Rotation paths and how fast each direction turns (degrees a step):
Each turn is a multiple of 5 degrees from 10 to 175, or 0.
Each row of a path follows its step; steps can be skipped.
path 1
step 1: [-13 -33   4  17 -16   6  19 -36  40   1 -11   2  31 -18   8   6   0 -25
  13  19  14   7  -8  23 -10  13 -15 -10 -23  -2   0  -3  -4 -20  16 -22
 -24  10  -1   4 -10   5  22 -11   3   5  12  -8   4  20  -1 -11 -16  -6
  -3   3   1  -6 -21  22  -1   3 -11  -9   8  39 -25  11 -20  21  16  25
   0  23   8 -22  16  -6  13 -31   4  -7 -28]
step 4: [-18  10  15   4   0  15   4   2   8  17  18  13   5   0  -3  26  -7   8
 -23  -1 -17  -9 -20  11  13 -31  19  28  12 -28  28  -9  -4  -4  25   0
  -7   0  40 -23  -2   9  24  -4 -15   9  34   2 -21 -13   6  -5  16 -14
  23   6  -1  -9 -29  11  -6  23   8   8  12  -6   7   9  -6 -23  18   6
 -37  12 -37   5 -23  19 -11 -21  10  -2  -2]
step 17: [-17 -10  17 -10 -24  16  21 -42  44  27   3   3   2  13   5  16   8   9
 -12  -2   9   3 -19 -10   9  -7   1  22  15  -5  19 -24  -5  -1 -12  21
  20   2  18  13   4 -11  14  10   2 -13   9  24 -35   1 -36 -25 -16  -3
 -12 -14  -9 -14 -20  -4 -29  -1   9 -23  -5  19  16   5   8  -6  13  23
 -21 -10   0 -27   3   7  -1   0  -1 -15 -31]
step 20: [-18 -22   9  12 -14 -25   6  -4   1   4   4  -5   0  33  12  -1  -4  -4
 -12   3   3  -3  19  -8  -9  41  -4   4  -5  -4   3 -28  15  10  38 -16
 -26  -9   1  -7   6   5  34 -30 -31 -10  18  29  29  14   8  10   8   4
  19 -27  -8   0 -19  26   6   6   0 -13  22 -19   9  15 -34  -8  -8  15
 -29  13  -2   4 -13  10 -21  -3  12   7  -8]
step 22: [  1  18  -4   2 -23  24 -17  -1   5  -4 -24   5   0  11  -9  19 -17  23
 -12   2 -29   5  -6  22  -5 -19  -5  13  22 -37  12  21  -5  -3   3  19
   7  -9  14 -10  18 -14 -10   3   4  26   4 -19  -7 -12  19  12  35  -8
 -27 -14   1   3  15  24  14  28  21  11 -23 -14  -2 -14   6  13  20 -12
 -18  26 -20  -4   9  12  26 -14  24 -18 -31]
step 24: [-21   3   1  -2  19  30 -17  -7   3 -20  16   1  -8  -3 -19  11  13 -17
  29 -33 -15  26 -42 -14 -10 -14 -12 -17 -23  13 -21  16   0   3  -1  12
   2  22   8  -5 -20  -8 -10  -2 -15  12 -16  -1 -13   8 -49 -14 -13 -17
  10  16  14  -8 -29   3 -13 -20  22 -24  37  11 -10   6   5   5   3  10
   0  10   7 -27 -10   1   8 -12 -17  -5  -2]
step 26: [ 29 -13  21  15  20 -18 -15 -13  19  18 -15   1 -18  19   2  -6 -18   8
 -14  -8  25 -32  38 -21  22   2 -18   4  18  20 -35 -16   4  -3   1 -48
 -18  23  -8   3 -23  17  -8  37   3  -2  -2  -7 -11   1  -8  -4  -5  -4
  15 -28 -13  -8 -23  -9   4  -3 -10 -13 -27  -6  -6   0 -18 -29  -4  -2
 -12   6  10  -2  12   6  -5  13  -4  -6 -15]
step 31: [  6  -7 -23  -6 -16   4 -14  10   9  -4   1  16   0   7   6   8   2  11
  12 -13  -7  -6 -21  -2  16   3  13  -5 -24   2  -7  43   8 -35  12 -22
 -17  37 -13 -19  -9 -22   6   4 -50 -10  20 -12  24   9   1  -7  20 -11
  35  -3  16  15   1  24  25   6   5 -21   4  29  -2   0 -20  -7 -11 -16
  18  18 -10 -14  17  19   4   7  25   5   6]
Speeds:
[ -4   5   0   7  -1  -1   3  -6   7  -7   2   2   0   0   2  -3   2   4
  -2   7  -1  -1  -1   2  -2   0   0  -2   5   1   3   2   8   5  -1  -3
  -3  -1  -3  -4   6   6  -1   2   4   1  -4   3  -5   2   5   2   3   0
  -4   1   5  -4   0   5   1  -2   3  -1  -6  -4  -3   8   2   6  -4  -3
  -2   4   0  -6   5 -10  -2  -3   2   7   6] | 55
[ 4 -8 -2  1  4  3  1 -9  0  7  3 -3  2 -6  1 -7 -7 -3  5 -1  4 -3 -1 -1
  2  2  2 -6  1 10  4 -4  5 -2 -3  4  0  0  0  1  2  2 -2  3 -2  4  0 -4
 -5 -1  3 -5 -4  0 -7  1  0 -1 -3 -1 -1  4  0 -3 -6 11 -6 -1  5 -4  0  2
 -3 -3  6  6  1 -1  4 -5 -1  1 -1] | 160
[-2 -1 -1  1 -1 -2 -4 -1 -3  2 -1  2 -3 -4 -4  1 -5  3  3 -1 -2 -6  0 -5
  2  0  0 15 -4 -4 -4 -1  5  6  0 11 -2  3  2  5  5  0 -5 -5 -3 -2 -5 -5
 -4  7 -2  1  0 -4  4 -1  0  0 -1  5 -2  4 -1  3  4  2 -7 10 -2 -4  0 -3
  1  3  2 -1  5  1 -3  3  4  0 -3] | 160
[ 5  1  4  1 -2 -1  0  1 11  1 -5  4 -2  4 -5  1  3 -1  0 -5  4  2 11  3
 -4 -2  0 -2 -1 -2  0  1  3 -3 -6  6 -3  1 -1 -1  2  0 -2 -2  2 -5  4  0
  2 13  1 -2 -2 -2 -4  6 -4  1  5 -1 -2 -2  0  3 -5  6  0 -5  7  4  3 -5
 -3  0  1 -5 -2  3 -4 -1  8 -4 -5] | 70
[ -1   2  -5  -1   6   1  -3   6   3   4  -8   3  -3   3   0   3   7 -10
   2  -4  -3  -3   2  -3  -7  -1   1  -2   2   4  -5   7  -5   4  -1   3
  -6   2   6   3   1   2  -4   2  -4   2   3   1  -2  -7   0   7  -1  -1
  -3   2  -1  -3  -1  -3  -1  -6   1   0  -4  -1  -7   4   0   1  -2   3
  -5  -4   4   5   6  -3   3   6   1  -3   8] | 135
[-3 -6  8  6  3  0  0 -6 -1  3  2  1 -2 -4  0 13 -2 -2  6 -4  3  6 -2  6
 -2 -1  8  0 -4  1  0 -3 -4 -3  2  4 -7 -6  0 -2  0  4  1  2 -1 -2  5  7
 -3 -2 -5 -2  1  5  3 -2  3  1 -8 -7  0  1 -6 -5  4 -2  1  5  0  4 -3 -3
  1 -2 -2 -2  2 -2 -4  0  7  1 -1] | 110
